In the data rows, zero lies at 4.5, halfway between 4 and 5.
Two rows play each game, the first against the second. How much does the first row win by? 10 is about a draw, 20 a big win and 0 a big loss. Wins can go round in a circle: one row can beat a second, the second a third and the third the first. Each row has two weighted sums of its numbers, A and B, taken from their middle values. A row wins by its A times the other's B, less its B times the other's A.
[4 7 5 4 4 4 4 3 3 3 4 5 6 6]
[4 3 2 3 4 3 2 3 3 3 2 6 6 6]: 9
[7 3 3 3 4 1 5 9 9 8 4 2 2 2]
[4 5 5 7 7 7 6 4 3 4 5 5 5 4]: 11
[4 4 4 3 4 3 4 3 3 3 4 6 5 6]
[4 7 7 8 7 7 5 3 3 3 5 8 6 6]: 10
[6 3 2 6 4 3 4 3 3 3 4 7 8 7]
[5 2 3 3 4 4 4 5 5 8 6 4 3 3]: 2
[4 4 4 6 6 7 7 4 4 4 5 5 5 5]
[4 3 3 3 4 4 3 6 5 3 3 3 2 2]: 13
[5 5 5 8 9 8 5 4 3 4 6 6 5 5]
[4 7 4 7 6 6 5 3 3 3 5 5 5 6]: 9
[3 4 3 3 3 3 4 7 8 7 4 2 3 2]
[4 4 4 7 6 7 7 6 5 4 3 2 2 2]: 12
[3 3 4 5 5 6 8 3 4 5 7 4 3 3]
[6 3 3 2 3 3 4 9 8 7 3 2 2 2]: 11
[4 3 2 3 3 3 5 5 3 4 4 6 5 7]
[4 7 6 5 5 5 4 3 3 4 5 7 5 5]: 13
[6 5 4 3 4 5 4 4 3 3 4 5 6 6]
[4 4 4 3 4 3 4 4 5 8 6 4 4 3]: 6
[4 3 4 6 5 5 9 7 7 5 3 2 2 2]
[4 5 6 6 6 6 5 7 7 6 3 2 2 3]: 12
[4 5 4 3 4 4 4 3 4 3 5 7 8 6]
[4 7 6 6 6 6 4 4 3 3 5 6 6 6]: 10
[7 3 3 1 3 5 4 6 7 3 3 2 2 2]
[4 5 4 7 5 7 5 4 4 6 6 4 4 3]: 8
[4 6 7 4 5 4 4 3 3 4 5 6 6 6]
[3 3 4 6 4 6 9 5 5 5 5 3 2 2]: 9
[4 3 3 3 3 3 3 3 3 3 6 6 6 6]
[8 3 3 2 3 3 4 6 6 3 3 2 2 2]: 8
[4 2 4 6 6 6 7 6 6 3 3 2 1 2]
[4 6 5 3 4 4 4 3 2 3 5 6 6 6]: 14
[2 6 5 4 4 4 4 3 3 3 4 6 6 6]
[3 5 5 8 7 7 8 4 4 5 6 5 5 4]: 10
[4 4 4 3 4 4 4 8 8 5 4 2 2 3]
[7 3 4 3 3 4 4 6 6 3 2 2 2 2]: 2
[5 7 7 3 4 4 4 2 4 4 4 6 6 6]
[7 2 3 4 3 3 2 7 6 9 5 3 3 2]: 18
[6 3 2 3 3 5 4 4 4 5 6 7 6 5]
[2 5 4 3 4 3 4 3 4 2 4 7 6 6]: 9
[4 4 4 3 3 3 5 3 3 3 3 5 5 6]
[4 5 5 3 5 3 4 3 4 3 5 6 6 6]: 18
[4 3 4 3 3 3 4 8 9 6 4 2 2 2]
[5 3 3 2 4 3 4 3 3 3 4 6 6 7]: 9
[5 2 3 3 5 3 4 4 3 4 5 6 7 7]
[3 4 3 7 6 7 9 4 4 6 6 4 4 3]: 11
[4 7 6 4 5 6 3 3 3 3 4 5 6 6]
[4 3 4 6 5 7 9 4 3 5 5 5 3 4]: 10
[6 3 3 3 3 4 4 7 7 9 4 3 3 3]
[6 2 3 2 4 3 4 4 3 5 5 6 8 6]: 9
[4 4 4 3 4 3 4 3 3 4 5 6 5 5]
[4 3 3 4 4 4 3 4 4 5 5 6 6 4]: 10
[5 3 3 3 3 2 4 3 4 4 6 6 6 6]
[4 2 4 5 5 5 7 7 7 5 3 2 4 3]: 12
[3 7 6 7 6 5 5 3 3 5 5 5 5 5]
[8 3 3 3 4 3 4 3 3 4 5 7 7 7]: 11
[4 3 4 5 5 4 8 2 5 7 5 3 3 3]
[4 7 6 5 5 5 2 3 3 3 4 6 6 7]: 8
[7 3 4 3 3 3 4 3 4 4 3 5 6 6]
[4 7 6 7 6 6 4 3 4 3 3 6 6 6]: 12
[4 4 5 8 6 7 8 3 4 4 5 6 5 4]
[6 3 4 3 3 2 3 4 4 6 6 6 6 6]: 6
[4 3 4 5 5 5 8 7 7 4 3 2 2 2]
[4 7 8 5 5 5 5 3 3 3 4 5 6 6]: 11
[5 3 3 3 4 4 4 6 6 3 3 4 2 2]
[5 3 2 3 4 3 2 4 4 7 6 6 5 4]: 11
[4 5 5 9 7 6 7 3 3 4 5 6 6 5]
[5 6 6 5 5 5 4 4 4 6 6 5 5 4]: 3
[2 6 8 6 6 6 5 3 3 3 4 6 6 5]
[6 3 3 2 4 3 4 4 4 7 7 5 3 4]: 13
[3 5 4 4 5 4 4 3 3 5 5 5 6 5]
[4 6 5 5 5 4 4 6 6 7 4 2 3 2]: 11
[4 5 3 3 4 3 3 4 4 6 6 5 5 4]
[5 7 6 5 5 5 4 4 3 3 4 5 6 6]: 12
[4 5 4 3 4 3 3 7 7 7 5 2 4 2]
[5 6 7 6 6 5 5 2 3 5 6 5 6 5]: 7
[4 6 5 3 4 4 4 3 3 3 4 4 5 5]
[3 5 6 4 4 5 4 4 3 3 4 5 6 6]: 9
[4 4 5 7 6 7 8 3 3 4 5 6 5 5]
[4 3 4 6 4 6 8 4 4 5 5 4 4 3]: 9
[4 6 5 4 3 5 4 3 3 3 6 6 6 6]
[4 5 5 7 6 7 5 6 7 7 4 2 3 3]: 12
[4 4 4 3 4 3 4 3 4 4 4 6 6 5]
[4 6 5 8 6 7 5 3 3 5 5 6 5 6]: 10
[6 3 3 3 3 3 4 4 3 8 6 5 3 3]
[7 3 3 3 4 3 4 3 3 5 6 7 6 6]: 8
[8 3 3 3 3 3 4 1 3 3 4 6 6 7]
[7 3 3 3 3 1 4 6 7 3 3 2 2 3]: 9
[4 4 4 3 3 3 3 3 3 3 4 6 6 6]
[4 3 5 5 4 5 9 5 5 7 4 3 3 3]: 8
[4 3 4 4 3 4 4 3 3 4 5 7 6 5]
[6 3 3 3 5 3 4 3 3 2 4 6 6 6]: 13
[5 3 3 3 2 3 6 4 4 5 6 6 5 5]
[4 4 4 4 4 4 4 4 3 3 5 6 6 5]: 11
[4 7 6 8 8 7 5 3 3 4 6 6 5 5]
[4 7 6 5 5 5 2 3 3 4 5 7 6 6]: 10
[4 3 3 3 4 3 4 6 6 3 2 2 2 2]
[4 4 5 7 8 7 7 4 5 7 4 4 3 3]: 12
[7 2 5 3 2 2 4 8 8 4 3 4 2 2]
[4 7 6 5 5 4 4 4 3 2 4 5 5 5]: 14
[7 3 3 3 3 3 4 7 7 4 3 2 2 3]
[5 1 3 3 3 3 4 4 4 6 6 5 6 4]: 5
[4 3 4 5 4 6 8 5 5 7 4 3 3 3]
[4 7 6 5 5 5 4 6 6 6 4 3 2 4]: 10
[4 7 6 4 4 4 3 2 3 3 4 6 5 6]
[4 5 4 6 5 6 8 4 4 4 3 2 3 2]: 3
[4 3 4 5 5 6 9 4 3 6 5 3 3 3]
[5 5 2 3 4 3 5 3 4 4 5 6 6 5]: 8
[3 4 2 6 5 5 9 6 5 4 3 2 2 2]
[4 3 4 3 4 3 4 2 4 5 6 6 5 5]: 18
[4 7 5 4 4 5 4 7 7 5 4 2 2 2]
[4 5 4 7 6 6 7 4 5 5 6 5 4 3]: 11
[4 4 3 3 3 2 4 3 3 4 4 7 6 6]
[5 2 3 2 4 2 4 6 5 9 5 4 3 3]: 10
[4 4 4 3 4 3 4 3 3 3 3 6 6 6]
[4 7 6 4 4 5 4 3 3 3 4 2 5 6]: 12
[8 3 2 3 3 3 4 3 3 4 5 6 7 7]
[4 5 4 7 6 8 5 3 4 6 6 3 4 4]: 6
[6 4 4 6 6 6 8 6 6 7 4 3 3 2]
[5 3 3 3 3 3 4 3 3 3 4 3 5 5]: 12
[4 5 5 7 6 6 6 4 4 6 5 4 4 3]
[4 5 6 5 5 5 4 4 3 3 5 6 6 6]: 10
[4 7 5 5 4 4 4 2 3 3 4 5 6 6]
[4 3 5 4 4 5 9 6 5 4 3 2 2 3]: 9
[4 6 5 4 4 5 4 3 3 4 5 7 5 6]
[5 7 6 8 6 7 6 3 3 3 3 6 6 7]: 7
[7 3 4 3 3 4 4 9 9 7 4 3 3 2]
[4 3 3 3 4 2 3 3 3 3 4 5 6 6]: 12
[6 3 3 3 4 2 4 4 5 8 6 4 4 4]
[2 3 4 4 4 4 4 4 4 4 6 6 6 5]: 11
[4 6 7 6 5 6 5 3 4 5 5 4 5 5]
[7 3 4 3 3 3 4 7 8 4 3 2 2 2]: 9
[7 3 4 3 3 3 4 7 8 9 5 3 3 3]
[5 4 3 3 4 3 4 3 3 3 4 5 6 6]: 10
[3 4 5 7 8 7 7 5 4 5 5 5 4 5]
[2 7 6 5 4 5 3 3 2 3 5 7 6 6]: 10
[2 4 5 7 6 6 8 3 4 6 6 4 4 4]
[5 3 3 3 4 5 4 3 4 4 6 7 5 6]: 7
[4 7 5 5 3 4 4 3 3 2 4 5 5 5]
[7 3 3 3 3 3 4 4 3 4 5 7 7 6]: 6
[4 6 6 6 6 7 5 5 3 3 3 5 5 5]
[4 5 4 3 3 4 4 3 3 3 5 6 6 6]: 10
[7 2 3 4 3 3 4 3 3 3 4 5 6 6]
[3 5 4 3 5 3 4 4 4 5 6 5 5 5]: 8
[4 4 4 4 3 3 4 3 3 3 5 7 6 7]
[7 2 4 2 3 3 4 9 9 7 4 2 2 2]: 10
[4 6 5 3 4 4 4 2 4 3 4 6 6 6]
[5 7 7 6 6 7 3 4 3 3 5 6 6 6]: 12
[6 2 3 3 5 3 4 4 4 5 6 7 6 5]
[4 3 4 5 5 5 9 7 7 4 3 0 2 2]: 10
[5 4 5 7 6 7 7 3 3 4 5 5 5 4]
[4 7 6 5 5 6 4 2 3 3 3 6 8 6]: 10
[4 6 6 7 6 7 4 2 4 3 4 6 7 6]
[4 6 5 4 4 4 4 3 3 4 5 6 6 6]: 9
[4 3 5 6 6 7 7 3 3 5 4 5 4 4]
[7 3 3 2 3 3 4 7 8 4 3 2 2 1]: 13
[3 6 5 5 5 5 4 6 6 7 4 2 3 2]
[5 5 7 6 6 7 6 3 3 4 4 5 5 5]: 11
[4 5 5 4 4 4 4 6 8 6 4 2 2 2]
[6 4 3 3 3 4 4 7 7 9 5 4 3 2]: 15
[7 3 3 3 3 4 4 9 9 7 4 2 2 2]
[4 6 5 4 5 2 4 3 3 3 5 7 5 4]: 10
[4 7 6 4 5 5 4 4 3 2 4 6 5 6]
[6 2 3 3 3 3 4 6 6 9 6 2 2 3]: 16
[4 6 6 4 4 2 4 1 4 3 5 6 6 8]
[4 6 5 4 4 5 4 3 3 3 5 6 5 6]: 8
[3 5 5 3 4 1 4 5 3 4 5 6 5 7]
[4 5 5 7 6 7 5 4 4 6 5 4 4 3]: 12
[4 6 5 4 4 4 3 3 4 3 4 5 6 6]
[4 7 6 6 4 5 4 3 3 3 4 7 6 6]: 9
[4 5 7 7 6 6 4 5 5 7 5 3 3 3]
[3 4 4 6 5 6 8 4 3 5 5 4 4 4]: 12
[4 6 7 8 4 7 6 3 3 4 5 7 5 5]
[4 6 6 6 6 6 5 3 3 4 5 6 4 5]: 13
[4 5 5 3 3 4 4 3 3 3 4 6 5 6]
[4 2 4 5 6 5 8 6 6 6 4 2 1 2]: 10
[6 3 2 3 4 3 4 4 4 6 6 6 5 6]
[4 4 4 3 3 3 4 3 3 5 6 6 6 5]: 12
[5 3 3 4 4 3 4 6 8 7 5 2 3 2]
[4 8 7 7 7 7 5 4 3 4 5 6 6 6]: 11
[4 6 6 6 5 6 4 4 4 7 6 4 1 3]
[4 8 6 6 5 4 4 3 3 3 4 6 5 6]: 6
[6 1 3 2 3 2 4 8 8 4 3 2 2 1]
[3 5 4 7 6 7 5 3 3 4 5 5 5 5]: 7
[4 2 4 3 3 3 4 6 8 9 5 3 3 3]
[4 4 4 3 4 3 4 4 3 3 3 6 6 6]: 10
[4 3 4 6 6 5 9 4 4 6 5 3 3 4]
[5 7 5 4 5 5 4 3 3 3 3 4 6 7]: 10
[5 3 4 3 4 3 4 3 3 3 4 5 5 6]
[4 5 4 3 4 5 4 3 3 3 4 5 6 6]: 10
[4 4 4 7 6 7 7 4 4 5 5 4 3 3]
[6 3 4 2 3 3 4 3 3 3 5 7 7 7]: 10
[4 6 5 4 4 4 4 4 3 3 5 6 7 7]
[4 3 4 2 2 3 3 3 3 3 5 6 6 6]: 10
[4 3 4 6 6 6 8 4 4 5 5 4 4 4]
[4 3 2 5 5 6 8 6 4 6 6 3 5 3]: 9
[4 3 4 5 4 3 9 5 5 3 3 3 1 2]
[4 4 4 3 4 3 2 3 3 4 5 6 6 5]: 13
[4 3 4 3 4 3 5 6 6 4 3 2 2 2]
[4 7 7 7 6 6 4 3 3 4 6 7 6 5]: 12
[5 3 3 3 4 3 4 8 9 6 3 2 2 2]
[4 6 5 4 4 4 4 4 3 3 2 6 6 7]: 6
[4 4 4 6 6 6 8 1 4 5 5 7 4 3]
[5 5 3 7 7 7 8 4 4 5 5 5 5 4]: 10
[5 7 6 4 4 4 1 6 6 8 5 3 3 2]
[7 1 3 3 3 3 4 7 7 9 6 2 3 3]: 15
[5 4 4 3 4 5 4 3 3 3 4 5 5 6]
[4 4 4 3 4 3 4 3 3 3 4 5 6 6]: 10
[5 3 4 3 4 4 4 3 3 3 4 5 7 6]
[4 4 4 3 5 3 3 3 3 4 5 6 7 5]: 8
[4 7 6 6 5 6 3 3 3 4 5 5 7 6]
[3 4 4 3 4 3 4 3 3 3 4 4 5 6]: 8
[6 3 3 3 3 3 4 4 4 7 6 5 5 4]
[6 3 3 3 4 3 3 4 4 8 6 5 5 3]: 9
[6 1 3 3 4 3 4 7 8 8 4 3 4 3]
[4 2 3 3 5 3 4 8 9 8 5 2 3 2]: 5
[4 5 5 4 3 3 4 3 4 5 5 5 5 5]
[4 6 6 6 5 5 4 3 4 3 4 6 6 5]: 10
[9 1 2 3 5 3 4 7 7 4 3 2 2 2]
[4 4 3 6 7 8 8 4 4 5 5 4 6 4]: 3
